In the data rows, the value 128 means zero.
Here is a table of points, one per row:
[111 128 147  88 170 141 110 115 146 141 162 102 120 115  81  40 219  71
  70  90 165 150 133 133 119  99  91  80 115 108 139 139 147 176 135 148
  87  94 130 186 159 180 144 109 114  92 130 136  99 146 112 102 143 168
  71 134]
[ 97  98 104 176  87  92 156  99 188 177 131 163 183 106  89  93  72 118
 141 139 115 134 136 142 146 114  86 152  89 119 130 109 145 101 200 150
 143  86 101 122 130 191 171 116 113 164 128 175  98 135 102  85 168 186
 165 134]
[146 111 126 167 173 138  84 242  97 124 156 199 104 135 110  90  91 111
  92 133 113 155 167 167  87 107 107  74 131 160 133 135 165 141 152 137
 106  92 107 103 154 128  82 128  97 152 123 116 169  96 150 150 157 164
 178 104]
[ 95 116 189 173 157 192 133  44  90 157 151 127 125 140 152  61 102  99
 151  84 141 123 168 111 126 167 123 134 112 152 106 110 115 129 134 143
 110 162  94  85 122  70 102 131 118 100 149 127 151 112 102 112  96 191
 178 154]
[126 136 172 146 154 127 140  81  66 145 100 110 106  94 128 191  61 106
  91 124  57 136 147 132 123 114 167 150 178 147 187 170 106 171 151 117
 103  90 114  93 142 176 129  85 147 105  95 148 134 123 132  87 141 163
  63 128]
[118 121 128 130 120 150  93  76  80 113 126  74 184 129 139 171  79  54
 120 108  87 152 154 157 153  94 114 128 105 128 125 133 179 176 138 169
 162 124 131 189 100  97 134 130 112 109 162 131 109 115 143 194 140 109
 183  60]
[118 175  45 125 180 116  86  74 184 123 126 140  95 142  95 121 112  90
 111 139 116  87 143  95  83 126 144 153 161 123 165 208  96 177 112 154
 138 191 144  93 152 136 128 147 124 178 146 120 111 156  98 141 134 131
 191 123]
[118  79 112 112 160 136  67  79  75 136 170  76 105  80 135 106 134 206
 101 131 130 176 122 110 127 131 128 130 137 130  70 192 191  95 136  94
 185 103 159 103  97 137 146 140 146 175 103 109 137 126  99 113 169 116
 146 160]
[110  96 107 119  87 102 123  80 137  61 143 156  70 109 182 147  93  85
 162 128 214 155 141 115 123  91  69 129 158 141 166 131 158 125 120 148
 120 125 132  75  80 129 129 167 107 100 126 116 133 148 115 178 146 148
  68 171]
[215 126 115 142 167  90 132 111 127 176 146 113  82  75 118 147  88 178
 111 140 166  99 129 116 107  81  74  85 137 167 169  78 112 142 105 130
 138 144 129 187 102 111 207 135 167 109 124 128 136  88 146 129  84 134
 171 165]
[123 118 143 116 126  95 135 154 141 187 164 121  65 178 128 155 110  48
 130 130 173 185 107 166 119 117 164 155  94 112  87 143 102 147 125  86
 144 136 112 123 110 185 150 131 151  63 126 125 169 136 114 122 133  70
 189 150]
[160 149 139 153  76 204  84 138 153 128 125 128 123 139 140 112 130  75
  97 157 172 178 154  83 125 126 173 120 149 116 161 135 116  81 187 145
 139 156 108 133 113 111 169 129 162 160  95 177 108  47 143 110 128  73
  97 118]
[136 112 160 115 148 111 127 133  63 188  86 145 175 152 160 121 136 133
 142 179 170 167 131 133  92 102 125 121 137  68 149 125 117 167 128 139
 143 116 112  91 162 119 150 189 122 192 189 103  72 146 117 107  82  80
 107 127]
[119 126  99 145 114 170 122 148 161 123 147 124 128 107 108 152  99 105
 141 178 112 112 125 112 127 134 109 158  81 159  85 129 166 144  57 187
  87  62  96 127 154 100 107 179 201 120 159  99 118 124 146  44 126  89
 102 157]
[152 146  96 103 146 112 180 150 125  74  91  71 120 147 128 119 149 108
  81 156  90 150 163 157 152 139 117 103 159 149  85 109  93  97 172 132
 136 126  85 122  82 152 125 213 177 144 161 129 173 149  82 125  82 160
 105 118]
[123 141 104  59 170 140 119 132 143  83 165 143 141 125 130 119  88 156
 133 121 181 155 151 155 154 186 171 155  88 159 172 135 102 123 117 103
 146  74 104 146 114 130 114 126 128 136  93 149  83 152 138 112  17 142
 135  79]
[145 175  90 173 138 151 206 131 130 134 114 112 113  51 130 130 116  91
 148 112 169 134 128 175 185 166 195  90 102 100 152 120 151 112 117 128
 154 133 150 137 169 130 135 108 119 173 122  25 154 131 108 136 137 123
 110 126]
[ 82 134 146  76 139 206 125 108 146 176  66 192 124 138  96 170 134 139
 101 101 140 127  93 123 165 154  86 127 160 149 118  90 114 122 122 112
  82 106 171 119  97 177 126 171 132 151  94  66 117  91 142 162 127 114
 147 111]
[144  89 112 124 131 138 125 118 132 104 176 169 185  83 179 163 173 119
 119 152  89 127 157 134 117 141 146  86  39 126 136 145  56 120 142  91
  42 145 182 127 112 139 130 127 178 139 145 120 109 138 131 172 151 120
 134 168]
[ 91  99 101 133  87 120 110 113  74 101 134 148 106 166  93 130 125 123
 100  72 113 111 161 129 167  88 141 100 117 100 161  77  81  77  93  95
 133 134 164 135 146 113 143 161 131 160 125 138 163 208 201  68 145 113
 148 129]
[130 128 185  76 115  63 118 121 166 134 141 117 108 185 136 137 100 115
 156  99  86 111 106 146 183 138 103  61 128 112 119 169 127 111 141 141
 113 115 124 149 210  53 126 137 174 165  72 141 119 119  91 158 119 124
 125 158]
[155 172 119 125 135 148 171 137 101 116 121 124 176 135 106 124 149 132
 145  90 114 172  52 136 126 160  98 110 137  78 154 159 157 111  48 164
 106 132  99  85  92 136 145 102 167 156 113 206 154 149 183 177 132 142
 151 173]
[158 124 106 126  99  99  78 123  99 158  95 138  99  75 148 116 113 135
  98 117 153 143 107 123 118 175 125 203 160  99  87  88 100  85 125 111
  65 132  61 185 178 103  82 109 153 139 130 139 119 174 123 187 161 141
 123 106]
[170 173 119 122  66 124 191 112  96 115 129 156 121 135  70 140 150 178
 151  90 158 112 190  97  93 112 132 170 103  63  99 153 138 161 159  96
 123  76 166 114 159 116 102 159 167  99 127 146 140  83 127 161 133 157
 137  99]
[153 137 167 153 108  96 134 119 128  57 100 150 152 105 147  69 103 132
 114 109 100 147  37  68 134  90 150 156  99 164 122 115 162 145 121  89
 103 170 163 149 182 180 112 163 128 124 141 135 144 112 113 122  83 103
 146 112]
[120  77 123 135 121 124 158 113 160  85  91 138 146 215 127 118 108 170
  76  96 144  97 136 110  97 167 185  93 147 140 144 103 167 131  81  89
 152 103 103 145 121 153 135  80 166 125 212 118  95  89  89 150 175 125
 117 142]
[147 123 107 104 116 132 122 138 108 120  92 119 144 152 105  52 120 106
 130 161 109 103  90 185 146 108 130 180  87 166 115  93  68 173 109  86
 186 148 149  91 136  87 127 104 127 140 103 118 111  74 146 161 162 160
  77 180]
[137 155 127  84 118 159 131 176 131 137 205  97 136 122 141 123 108 141
 193 123 102 102 152 171 161 111 161 152 220 120 127  80 185 158 116  65
  90 196 137 129 125 146 124 163 124 131 150 156  67 116 128 110 163 143
 130 140]
[149 145 167  77  68 130 183 152 109  85 155 152 122 123 152 106 139 141
 107 137 103 141 155 135 136 169  38 184 152 129 159 152  96 137 126 144
 147 165 122 153 104 133 149  58 108 138 137  73 124 125 112  72 152  89
 167 129]
[133 205 181 116 137  79  84 162 131 135 129 183 147 104 138 112 103 118
 151  78 118  81 172 128 130 123 143 136 137 144  48 162 115  63  97 162
 152 130 154 115  84 161 168  97 106 131 184 118 108 135 148 137 114 114
  71 127]
[108  90 116 149  98  63 107 190 138 136 130 110 105 112 124 126 179 118
 113 118  76 115 116  76 170 164 155 146 115  84 160 142 152 117 118 114
 127 130  82  74  97 112 168 151  90  80 121  74  77  76 158 140  84 163
 145 113]
[184 120 169 127  94 103 139  88 120 136 121 143 135 156  68 107 148 138
 113 210 126 116 101 171 124 157 196 125 151 167 145 165 164  81 127 156
  74 116 175 140  88  71 137 154  63  83 120 114 124 167 128 121 145 123
 143 121]
[102 218 135 201 116 115  53 106 140 112 107 101 137 160 126 168 138 183
 121 176 155 135 132 174 164 178  64 101 100 124 127 140 140 137 111  58
 117 134 126 127 145 137 141 113  78  95 150 151 147 113 127 105 122 128
 110 132]
[150 103  97 155  57 103 109 128 140 127  82  66 160 132 143 138 158 123
 171 110 154 133 138 153  88  95 126  68 176 155  74 134 104 141 113 135
 101 129 149  96 117 153  65  61 128 141  79  93  98 127 146  86  75 136
 159 111]
[ 98 134 141 111 147 108 172 149 164 164  54 134 147 129 123 155 158 123
 143 146 115 190 201  74  97 115 129 144 106 166 111 135 187 131  96  93
 145 183 115 197 127 101  98 120  92 140  80 131 132 151 168 126 135 138
 113 170]
[ 46 184 185 136 128 138 165 160 173 119 141 102 117  99 159 143 132 157
  66 169 134 143  96 116  89  84 134 114 141 124 125  85 114  87 133 146
 189 120 176  95 154  91  91 125 152  91 123 138  69 172 136 146 142 151
 171 120]
[116 114 165 149 196 111 135 165 169  87  99  49  92 129 113 138 140 173
 179  94 143 150 126 121 130 112 133 172 103 118 137  97  64 132 123 167
  69 107 158 120  87  91 126 112  87 166 136 152 129  87 100 107 185  94
 138 101]
[165  44 129 134 108 189 124 174 174 153 103 129 108 103 110 154 115 182
  92 113 118 110 147 160 166 108 127 135 116  89 118 158 122 147 113 174
 166 176 151 119 134 135  85 109  90  93 140 187 142 163  86 152  73 104
 104 158]
[132  79 173 140 162 149 128 164 139 130 117  95 131 128 110 141 143  63
 167 163 145  30  99 104  99 138  69 151 120 104 160 141 171  94 161  52
 146 132 148 130  99 112 103  89 174 152 150 132 161 181 135 126 104 126
 105  87]
[108 125  78 126 159 162 175 153  96 134 153  99 119 188 123 135  53 182
 148 133 132 119  66  82 101 121 124 108 109 111  90 162 111 102 209 142
  97 167 120 154 130 130 136 109  87  96 138  94 114 145 195 129 120 141
  82 144]
[167 133  96 120 123 155 145  96 209 188 149 136 116 128 190  94 155 148
 156 114  61 159 103  93 121 118 120 106 152 140 133 120 102 152 123  93
 155  61 127 112 138  87 132 110  80 112 166 132 187 162 165 137 134 107
  92  60]
[111 128 144 104 132  98 128 115 136 162 178  91 203 152 171 128 144 167
 102 153 169  56 137 110 141 113 148 143 121 117 158 121 110 110  99 184
 134 141  89 127 138 187  62 150 110 125  83 113 217  87 151 148 157 122
 112  99]
[141 166 113 161 141 167  83 137 100  95 117 152 150 139 116 126 182 151
 201 133  98  90 117  93 146  97 150 125 141 120 150 102 105 134 169 135
 177  76  73 175 108 151  98 133 110  79  82 104 124 176  81 143 142  90
 148 201]
[ 88 100  95 129 158 104 112 115 108 125 101 176 111 136 121 123 185 181
 216 145  98 156 129 168 122 153 118 124 132 151 159 104 147 107 142 188
 160 190 139 126 165 147 135 117 204  54 130 135 140 113 125 124 138 112
 102  57]
[118  91 101 125 148 111 145 140  92  97 151 144 139 119 141 177 153  69
 139 155 121  94 113  76 103 214 131 108 171 118  66  62 106 147 111 155
 165 104 170 146 171 131 164 127  58 134 103 198 149 102 105 114 123 129
 125 127]
[ 73 143 111 126 109 124 142 130 103 132 149 177 115 114 159 199 203 147
  97  80 143  72  59 173 105  91 168 142 114 173 107 135 161 172 174 142
 129 156  87 140 101  72 154 109 118 177 123 153 153 122 100  97 117 131
 105 102]
Along one direction, these points spread out more than along any other. How far along it is each point below, from 0 to 99? The average is 50, and the first point in the table lies past the average. One standard deviation of the points above along it is 16.
[170 173 119 122  66 124 191 112  96 115 129 156 121 135  70 140 150 178
 151  90 158 112 190  97  93 112 132 170 103  63  99 153 138 161 159  96
 123  76 166 114 159 116 102 159 167  99 127 146 140  83 127 161 133 157
 137  99] 47
[147 123 107 104 116 132 122 138 108 120  92 119 144 152 105  52 120 106
 130 161 109 103  90 185 146 108 130 180  87 166 115  93  68 173 109  86
 186 148 149  91 136  87 127 104 127 140 103 118 111  74 146 161 162 160
  77 180] 42
[136 112 160 115 148 111 127 133  63 188  86 145 175 152 160 121 136 133
 142 179 170 167 131 133  92 102 125 121 137  68 149 125 117 167 128 139
 143 116 112  91 162 119 150 189 122 192 189 103  72 146 117 107  82  80
 107 127] 61
[ 88 100  95 129 158 104 112 115 108 125 101 176 111 136 121 123 185 181
 216 145  98 156 129 168 122 153 118 124 132 151 159 104 147 107 142 188
 160 190 139 126 165 147 135 117 204  54 130 135 140 113 125 124 138 112
 102  57] 25
[108 125  78 126 159 162 175 153  96 134 153  99 119 188 123 135  53 182
 148 133 132 119  66  82 101 121 124 108 109 111  90 162 111 102 209 142
  97 167 120 154 130 130 136 109  87  96 138  94 114 145 195 129 120 141
  82 144] 36
[160 149 139 153  76 204  84 138 153 128 125 128 123 139 140 112 130  75
  97 157 172 178 154  83 125 126 173 120 149 116 161 135 116  81 187 145
 139 156 108 133 113 111 169 129 162 160  95 177 108  47 143 110 128  73
  97 118] 67
[167 133  96 120 123 155 145  96 209 188 149 136 116 128 190  94 155 148
 156 114  61 159 103  93 121 118 120 106 152 140 133 120 102 152 123  93
 155  61 127 112 138  87 132 110  80 112 166 132 187 162 165 137 134 107
  92  60] 31
[ 91  99 101 133  87 120 110 113  74 101 134 148 106 166  93 130 125 123
 100  72 113 111 161 129 167  88 141 100 117 100 161  77  81  77  93  95
 133 134 164 135 146 113 143 161 131 160 125 138 163 208 201  68 145 113
 148 129] 48
[184 120 169 127  94 103 139  88 120 136 121 143 135 156  68 107 148 138
 113 210 126 116 101 171 124 157 196 125 151 167 145 165 164  81 127 156
  74 116 175 140  88  71 137 154  63  83 120 114 124 167 128 121 145 123
 143 121] 42
[120  77 123 135 121 124 158 113 160  85  91 138 146 215 127 118 108 170
  76  96 144  97 136 110  97 167 185  93 147 140 144 103 167 131  81  89
 152 103 103 145 121 153 135  80 166 125 212 118  95  89  89 150 175 125
 117 142] 44
[118  91 101 125 148 111 145 140  92  97 151 144 139 119 141 177 153  69
 139 155 121  94 113  76 103 214 131 108 171 118  66  62 106 147 111 155
 165 104 170 146 171 131 164 127  58 134 103 198 149 102 105 114 123 129
 125 127] 32
[118 121 128 130 120 150  93  76  80 113 126  74 184 129 139 171  79  54
 120 108  87 152 154 157 153  94 114 128 105 128 125 133 179 176 138 169
 162 124 131 189 100  97 134 130 112 109 162 131 109 115 143 194 140 109
 183  60] 76
[123 141 104  59 170 140 119 132 143  83 165 143 141 125 130 119  88 156
 133 121 181 155 151 155 154 186 171 155  88 159 172 135 102 123 117 103
 146  74 104 146 114 130 114 126 128 136  93 149  83 152 138 112  17 142
 135  79] 55
[111 128 147  88 170 141 110 115 146 141 162 102 120 115  81  40 219  71
  70  90 165 150 133 133 119  99  91  80 115 108 139 139 147 176 135 148
  87  94 130 186 159 180 144 109 114  92 130 136  99 146 112 102 143 168
  71 134] 75
